The rows below fall into families. The same turns and mirrors carry the whole set onto itself and the rows of a family onto each other. For each named row, which other rows are in its family? Write them in the order they are listed.
These 15 rows form 3 families of 5 rows each.
kubok: [  0.4  -4.5 -16.1  13.8  -4.1 -11.5   8.1  28.6  23.4   7.7  -4.3   4.7
  21.1  -8.2  -8.5 -21.9  -7.6  -5.9  -2.3  26.0 -22.4   7.0  13.5  13.0
  17.8 -12.6  -4.4  -1.6   2.8 -10.3  -0.5  -1.8  -7.0   1.6  -6.3  -9.4]
lepa: [ 12.5  23.3 -17.0  13.8  -9.3  -2.2   8.3  20.5   2.3   1.6 -10.0  -4.9
 -22.3   0.2  12.1  -2.7   4.8 -20.7  10.4  -1.4   2.8 -17.2  11.6 -11.5
  -9.6  30.2 -11.6   3.3  16.6   3.6  -7.3  13.2  -1.2  -2.8  14.4 -15.4]
Suzu: [ -4.5   9.4  -2.4  -6.7   3.0 -12.4   3.1  -6.7  -1.6  12.8  -5.6   9.3
  24.4  11.1  12.5  33.5 -14.5  19.6   0.6  -5.5 -11.3  -6.4   3.6   1.2
   0.6 -16.9  -4.2  13.4 -15.1  15.8  -0.1   4.3 -18.2   0.6 -12.8  12.5]
Logav: [ 20.0 -11.8   3.7   4.4  20.8  -6.9  15.8  17.1 -12.2   6.5   7.7  -6.8
  -7.3 -16.2 -17.0  -2.7   9.9   6.0 -19.3  -4.7  18.7  -8.3  -6.5   2.3
  32.4   5.5   9.7  -4.6   1.8  -6.4  -0.3  -6.3  19.5 -17.0 -15.0   2.4]
nelok: [  9.1  13.6  -0.6 -11.2   9.9 -18.3   8.1  -7.7  -3.4  12.8   5.9  24.5
   3.9   2.3  16.5  27.4  -6.4   9.7  -1.6   0.6  -6.3 -18.0 -12.1   3.2
 -13.6  14.4  11.2  13.3 -17.0   1.7  -3.6  11.0 -16.0 -16.2  -7.5   0.8]
podib: [-15.0  -6.6 -14.6 -19.0  -9.6   2.9  -7.5 -15.5  10.3  -9.2   9.1  -3.9
 -23.1   7.7  -5.2  -8.0   3.0 -14.1  16.8   5.0   8.3 -11.5  -5.0  -9.9
 -25.5 -10.5   2.9  -4.7  -0.6   3.0  16.9  -4.4   3.7  -5.0  -0.3  15.8]
gelu: [  6.2  -5.6 -21.3   1.1 -17.7  -9.6   4.9  19.4  30.9   7.3  -5.2  -0.3
  17.1  -2.8 -14.7  -0.4 -17.1  -5.2   5.3  24.8 -19.7  15.9  -8.0   1.4
  -3.9   3.1   2.1   5.2  -8.3 -13.9   2.0   3.9 -11.7  -4.6   8.6 -17.4]
kater: [ -4.4  22.8  -9.0  15.1  15.3  -3.0  11.1  22.2   7.2   6.6  -7.9  -7.4
  -9.4   1.8  14.0 -14.7  20.1 -13.5   4.4  -9.9   3.1 -30.9  29.0  -4.6
   3.0  11.0 -16.0  10.4  13.8   3.7  -1.4   5.2   7.4  -3.1  12.3  -7.5]
Bezu: [ 10.2  -4.3 -12.5  12.6 -16.8   4.9   1.2  20.1  25.5   0.4 -16.4 -21.2
  23.3   1.0 -14.4   3.1   3.4   0.4   3.7   1.1 -14.6  25.3   4.4   5.8
  18.8  -3.9 -16.1  18.6   5.7   3.8  -8.1  -2.5 -14.0  -2.0   9.8 -16.7]
Sev: [ 24.1 -16.0  -5.3  -3.0   4.4  -1.4   9.7  13.5  -7.6  -3.0   9.1  -1.6
 -14.9  -8.4 -19.1  -1.3   5.8   0.1 -12.7  -3.0  25.0   9.7 -26.1   0.4
  11.0  17.8   2.9  -8.1   4.7  -2.2   0.1  -1.2   5.1 -36.7  -7.5  -2.1]
Dal: [ 28.8  -5.7   6.3   5.6   0.6   4.0   6.8   2.9 -19.4  -6.5  -0.8  -2.1
  -3.8  -4.4  -3.9  15.0  15.4   7.5 -11.8 -17.9  12.7  10.2 -11.2  11.0
  28.5   7.4  -9.0   3.9  11.4  16.5 -17.5  -4.1 -10.0 -23.1 -16.4   1.2]
tud: [-13.0  -7.2   5.1 -14.2   4.2   1.7  -0.3 -13.3  12.7  -4.2  13.2 -11.1
 -12.2  -5.5  -8.3 -21.1  25.1 -13.8  13.7   8.3   3.8 -11.1   4.2   5.9
  -8.0 -23.1  -0.3   3.5  -0.7  -4.1  16.1 -12.9   8.2   4.0 -12.7  18.2]
morud: [-15.2 -18.2 -11.9 -12.5  -7.4  14.2 -11.8 -12.6   7.3 -13.0  -0.5 -22.2
  -2.9  13.0 -18.5   5.5   4.4   3.3   3.3 -10.9   8.6   2.5  -1.4  -7.5
   5.2 -27.1  -1.8  -1.7  -1.3  16.3  10.7 -15.1   5.2  -0.5  -1.7  18.5]
fifo: [ -2.2   8.3   1.5  -5.7  18.5 -11.6   4.4 -10.0   3.8   9.6   5.7  21.9
  10.0  -3.5  15.2  13.0  10.7  12.4 -13.6   1.5 -22.6 -28.5   5.8  16.1
   5.5  -0.1  19.8  16.3 -22.0  -2.1 -11.1  -1.5 -11.0  -5.3  -4.8   0.7]
zaf: [  6.2  23.0  -1.7  10.9 -12.4   2.1   3.7   2.9 -12.4  -0.8 -12.5 -15.0
 -14.7   4.0  19.1  12.9   6.9 -14.3  15.9 -12.4   2.2 -13.1  21.8  -9.0
   3.2   4.2 -20.5   8.9  21.8  21.5  -9.2   5.1  -4.7  17.3  -4.9   3.6]

Which other rows belong to the same family as tud? kubok, Logav, kater, fifo
Which other rows belong to the same family as gelu? lepa, nelok, podib, Sev
Which other rows belong to the same family as morud? Suzu, Bezu, Dal, zaf

The rows below fall into families. The same turns and mirrors carry the whole set onto itself and the rows of a family onto each other. For each named row, which other rows are in its family? Write them in the order they are listed.
These 18 rows form 3 families of 6 rows each.
Tutun: [-19.3 -12.5 -17.7  -5.2 -11.1 -16.6 -10.9 -18.1   2.7  -4.1  12.4  13.1
   8.4   8.6  -1.2  -7.7  -4.9  22.0 -14.6   6.3  13.7  15.0  28.6  -2.9
  -4.2  10.7   3.5 -19.9   9.7  16.6   4.2   6.3 -15.2  22.8  -4.6  -4.8
  14.4   5.6 -16.6]
Lasas: [ 11.7   7.9  11.5 -13.1   4.3 -24.1   0.9  13.1   4.1  19.5 -14.0   8.9
 -24.5   6.0   0.4 -15.0  15.1 -11.2   7.9 -25.5  13.6   4.9  -6.9  17.2
 -21.8 -17.1  -4.9   0.4 -20.0  22.4   7.2   5.1   8.6   0.1  15.0  -4.8
  10.0   6.2 -13.5]
bos: [  6.3   3.3  10.3 -17.0   7.3 -26.1  -6.0  15.0   6.4  18.6  -9.3   5.1
 -26.2   9.6  -5.7 -20.3  14.6 -16.7   0.9 -30.3  16.8   4.6  -2.2  14.1
 -10.6  -4.3  -4.4   9.3 -23.6  20.3   3.5   3.3   5.0   7.1  18.4   2.3
   8.9   7.4 -18.6]
mego: [-20.8 -11.3 -17.8  -5.9  -9.1 -18.4 -13.8 -22.5  -3.1   0.1   5.8  10.3
   2.1   4.8  -3.5  -1.4  -7.6  20.4 -18.2   5.2  13.2  11.5  24.3  -4.0
  -3.5  14.1   6.0 -25.9   2.5  14.3   0.5  10.4 -20.9  12.2   2.6 -12.9
  14.2   5.2 -16.6]
lur: [ -3.1  14.5  10.5 -17.2  27.0  -7.9   0.3  15.1   7.4  -5.9  -0.9  22.8
 -15.1  16.5  -7.7  -1.2   9.4   2.1  -5.9   4.3 -22.6  10.2 -20.6  -7.4
   3.1 -10.8  -9.2 -13.5   5.4  -6.9   2.2   0.5  41.1 -14.1  10.0  -1.4
   0.9   1.0 -35.7]
pedu: [ -1.6  12.2  11.3 -18.4  31.4  -3.2   1.7  12.2  -0.9   2.4   0.7  30.1
 -14.4  10.8  -8.0  -2.3   8.4  -0.1  -7.4  -1.2 -19.7  11.9 -25.6  -5.8
   5.6  -6.2  -4.8 -17.3   9.3  -6.5   1.8  -0.3  41.0  -4.4  14.1  -3.1
  10.7   5.5 -39.1]
rariz: [ -7.1  10.1  14.6   4.6  14.8  11.4   3.3 -11.7   1.6  19.0  -3.5   3.4
  -6.1  10.1   8.2  -8.7  11.9  -7.0   7.3  18.5 -22.3  -5.8  17.0  -4.8
 -15.8  12.6 -14.2 -11.8 -23.6  19.8  -1.5  14.5  12.0  15.2  13.0 -10.2
  -4.7 -12.8 -39.9]
Mesav: [-26.9  14.4 -17.9  -9.9   3.5   4.6   4.3  -0.5  -8.1 -15.3   0.2  30.2
  13.6 -13.7 -11.7 -12.9 -14.7   7.0  -2.6  13.8 -14.1  -0.5  -7.9  25.3
   8.4 -10.4  -6.7   2.1  14.8  19.5  -6.0   6.7  -7.8  -8.6 -20.6  -6.6
  36.9  -9.4 -33.4]
Ragut: [  5.0   7.9  11.5 -20.7   5.1 -25.4  -7.9  13.4   6.0  11.0 -17.4   3.6
 -29.3   7.4  -3.4 -11.8  14.7 -15.3   3.4 -26.2   9.2   2.3   2.4  15.0
 -20.3 -14.6 -10.8   1.2 -24.5  21.9   8.7   3.3   4.6   0.2  13.2  -0.9
   0.6   0.9 -17.8]
vanu: [ -4.5  -6.9 -28.9  -9.1   2.3  -8.6  -0.8  10.0 -12.7  -8.3 -14.9  -1.5
 -13.2  20.3   7.2 -32.3  17.1  -5.0 -23.8  -4.3  11.8  12.5 -16.7  14.9
  10.8  -1.4  12.9   1.5  15.1  -2.3  -8.1  13.8 -16.5  -2.5 -13.3   8.4
  24.3 -10.2  -2.5]
nen: [ -4.5   1.1  15.5   3.8  14.1  13.3   6.7 -17.5  -2.4  20.0   0.8  -2.4
  -1.7   9.4  12.1 -10.0  17.7  -8.4   9.6  14.8 -18.4  -0.2  13.2   6.2
  -7.8  15.9 -12.3 -12.4 -19.1  19.7   0.0  12.0  17.2  16.7  19.4 -15.1
   1.5 -12.2 -39.6]
Befu: [ -8.1   8.4  17.8   8.0  16.9  10.3  10.2 -10.7   3.5  23.9   9.1   3.5
  -3.4  10.9   8.7 -10.7   8.8 -10.5   9.3  14.7 -15.6  -5.5  15.2  -2.5
 -10.7  21.9  -6.4  -4.5 -21.0  16.4  -5.4  12.5  13.6  20.4  13.5 -12.2
   5.8  -4.2 -37.7]
div: [ -1.4  -1.8 -28.4  -5.2  -2.5  -4.3  -8.8  11.7 -17.4 -12.9 -22.1  -0.8
 -11.4  18.7   6.2 -34.7  13.4  -6.4 -16.3  -0.3   5.6   9.3 -14.9   8.6
   5.3   2.2   3.4 -10.8  18.8   3.8  -9.9  17.1 -16.5   1.1  -8.1   9.2
  26.5 -12.3   3.4]
beleb: [-25.2  14.0 -12.9 -11.0   4.3   3.9   2.0  -3.9  -6.5  -9.6   1.1  22.3
   8.4 -13.0 -10.0  -6.5 -20.6   9.3  -3.8  11.5 -16.0  -3.8 -12.4  21.3
   4.1  -6.0  -2.9  -9.3  15.5  16.0  -9.9  11.0  -9.4 -13.2 -28.7 -14.4
  36.6 -11.6 -33.7]
bel: [-23.5 -10.1 -20.1   0.2  -2.2 -16.5  -8.5 -18.2  -3.3   3.6  13.5  12.7
   5.8   7.8  -0.2  -5.7  -3.7  13.4 -16.3   3.6  12.8   9.6  30.7   1.7
   1.3  15.8  13.9 -10.9   3.6  16.9   3.3   9.7 -23.9  20.3   1.4  -9.0
  13.0  10.3 -15.7]
rebe: [  0.8  14.2  13.3 -15.2  30.4  -3.1   5.0  15.2   6.1  -2.9   4.9  21.9
 -14.2  13.8  -9.6  -7.6  10.3  -1.4  -5.5   2.3 -18.3  10.3 -23.2  -2.7
   9.9   0.5   0.8  -1.3   7.2  -9.0  -4.8   0.2  41.9 -10.3   8.5  -0.4
  12.6   5.7 -40.1]
pimik: [-23.2  14.2 -16.2  -2.9  13.6   2.9   5.4   0.0  -2.5  -7.0   7.9  24.8
  12.1 -13.0  -7.1 -12.9 -14.8   8.2  -4.4  13.8 -18.1  -2.0  -8.4  19.8
  13.9  -4.9   6.4   3.3  20.6  13.8 -10.5  15.4  -6.2  -7.0 -27.7  -7.0
  34.7  -6.9 -36.9]
Nif: [ -1.3  -5.7 -27.1 -13.0  -2.4  -4.7  -2.6   5.3 -20.9 -13.4 -22.0  -4.8
 -16.5  17.8   4.5 -25.5  11.6  -2.1 -24.8  -1.0   9.7  10.1 -18.0  10.9
   1.5   1.6   6.3 -12.0  10.8  -5.1  -9.4  14.8 -16.5  -7.9 -13.6   3.9
  26.0 -15.9  -1.6]

Which other rows belong to the same family as Tutun? Lasas, pedu, Mesav, nen, div
Which other rows belong to the same family as pimik? bos, vanu, Befu, bel, rebe

The rows below fall into families. The same turns and mirrors carry the whole set onto itself and the rows of a family onto each other. For each named row, which other rows are in its family? Write them in the order they are listed.
These 40 rows form 5 families of 8 rows each.
kas: [-14.4  -2.6  -8.3  -0.7 -12.0   8.1   7.1  32.0   4.9 -13.5 -12.5]
gegu: [ 20.7   4.8  -8.5   6.8  -0.8 -21.0   3.8  11.5  -6.3 -10.0 -19.5]
Menod: [ 21.8   5.5 -10.8   6.7  -1.9 -19.2  -6.1  15.1 -12.5  -9.2 -18.5]
Nufi: [ -9.7  -5.8 -11.7  -7.1 -10.7  13.5  -2.1  35.0   6.7  35.4   4.2]
dop: [ 20.0   1.4 -15.8 -10.2  12.1   2.1  -8.0   2.5  -7.3  -3.2  -8.8]
sof: [ 32.8  -4.3 -16.6   2.1  -7.8 -16.1  -2.7  13.8   2.6  35.2  -4.0]
reru: [ -4.5 -16.8  12.5  -4.0 -23.1   1.7  12.5  31.2  -9.7   0.2 -12.9]
Lir: [ 21.7  -0.3 -15.8 -12.6   7.3  -9.4  -0.8   5.4  -9.9  -6.6  -6.6]
risib: [ 26.6   5.0 -13.1  12.4  -6.1 -12.8   4.4  12.2  -9.6  -7.5 -22.7]
latif: [ -9.4   6.1  -4.4  13.4 -30.4   3.2  -0.1  35.2   7.3  29.1 -12.0]
Gopat: [ -4.6   2.1   3.2  11.4 -29.0   3.2  -2.3  39.7  15.4  29.0  -8.2]
lifu: [ 26.0  18.6 -25.5   2.4  -5.2  -1.0  -6.5  10.5  15.2  25.2  -4.2]
Vapez: [ -9.9  -8.7 -12.9  -4.0 -13.0  10.9   2.6  33.5  15.2  34.3   5.7]
kupid: [ -4.6  -0.4  -3.1  16.7 -30.6   2.9   1.0  36.4   8.6  31.6  -5.6]
vizi: [ 23.6  16.8 -25.9   8.4  -2.6  -7.1  -4.6  10.4   9.9  29.5  -0.5]
vomip: [ -6.2  -3.9  -8.6   9.1 -31.8   2.1  -0.1  33.5  15.9  30.4  -6.5]
gaf: [ 37.3  -8.7 -10.9  -3.8  -5.5  -7.0  -2.6  12.3   4.9  35.1  -6.7]
Funis: [ -7.3  -9.5 -13.9   1.0 -16.0  14.2  -5.7  32.7   9.9  32.9   8.7]
lekuz: [ -4.2 -19.6   8.3  -6.3 -16.4   3.0  12.3  32.7  -7.2  -2.2 -10.9]
vepo: [-17.6   7.2  -6.2  -3.2 -15.0   9.5   2.3  29.6   0.2  -9.6 -15.5]
sen: [ 24.6  18.6 -20.8  11.2  -2.0  -0.9  -3.1  10.0  14.9  23.6  -8.7]
foram: [-19.8  -1.1  -8.1  -3.4 -11.4   5.4  -0.1  28.9   1.4 -10.4 -15.1]
fopi: [ 18.1  -1.7 -10.4  -4.3  12.7  -9.1  -2.6  11.2 -13.2  -8.1  -2.6]
mim: [-10.8 -20.6   5.1  -3.8 -17.4   0.7   7.3  28.3  -6.1  -5.2  -8.1]
davev: [ -6.4 -20.4  13.0  -5.6 -15.5   1.9   1.1  33.4  -3.0  -1.5 -10.2]
rop: [ 19.9  -4.6 -14.0 -13.7  12.1  -4.5  -7.9   7.6 -11.3  -4.0  -7.3]
vesu: [ -5.5  -6.2 -10.0  15.0 -24.7   1.8  -3.7  39.9  13.9  32.2  -7.1]
lenez: [ 37.0  -6.8 -10.3   2.5  -7.2 -13.1   1.7  18.1   8.5  34.4  -5.5]
fulu: [ -8.4 -10.3  -4.0  -8.2 -10.6  14.0   3.4  33.6   4.1  36.1   5.9]
siki: [ 23.1  -1.2 -19.9 -11.1   9.4  -1.3   1.9   9.0 -12.5  -4.0  -9.9]
kevob: [ -6.7  -7.5  -5.3 -10.4 -11.0  12.9  -4.4  35.9  12.5  29.9   5.8]
Zubak: [-17.2   6.2  -2.4  -3.5 -10.8   9.5  -5.5  31.7   3.9  -8.4 -11.2]
voraz: [ 27.1  17.7 -25.7   2.7  -2.1  -8.2  -0.9  19.7  15.0  29.0  -2.2]
Bobuv: [ 37.8  -6.2 -16.4   5.1  -6.9  -8.8   3.4  16.9  -2.0  35.2  -4.7]
vivoz: [ 24.7  18.1 -30.9   8.9  -2.3   0.4  -3.0  14.2   5.6  26.6  -7.2]
gudur: [-19.7   6.8  -7.0  -9.5  -7.6  12.7   5.0  31.0  -1.7  -4.0 -15.5]
Vusum: [ -5.1 -19.5   1.3  -8.3 -19.4   1.4   5.9  33.4  -3.9  -9.6 -11.3]
vusuz: [ 22.3   5.6  -4.7  13.8  -2.2 -14.8  -1.3  11.3  -7.3  -9.8 -20.9]
golu: [ 36.7   0.3 -16.5  -0.6 -13.4 -13.1   1.9  17.9   5.9  32.1   1.8]
beva: [ 25.9   0.6  -2.6  12.2  -3.2 -15.8  -1.6   9.9  -5.9  -3.9 -26.4]

Which other rows belong to the same family as davev? risib, Gopat, siki, kevob, Zubak, Bobuv, vivoz
Which other rows belong to the same family as sen? dop, reru, latif, gaf, fulu, gudur, beva
Which other rows belong to the same family as vusuz? Nufi, lifu, kupid, lekuz, vepo, rop, lenez
Which other rows belong to the same family as Lir? gegu, sof, Vapez, vizi, vomip, foram, mim

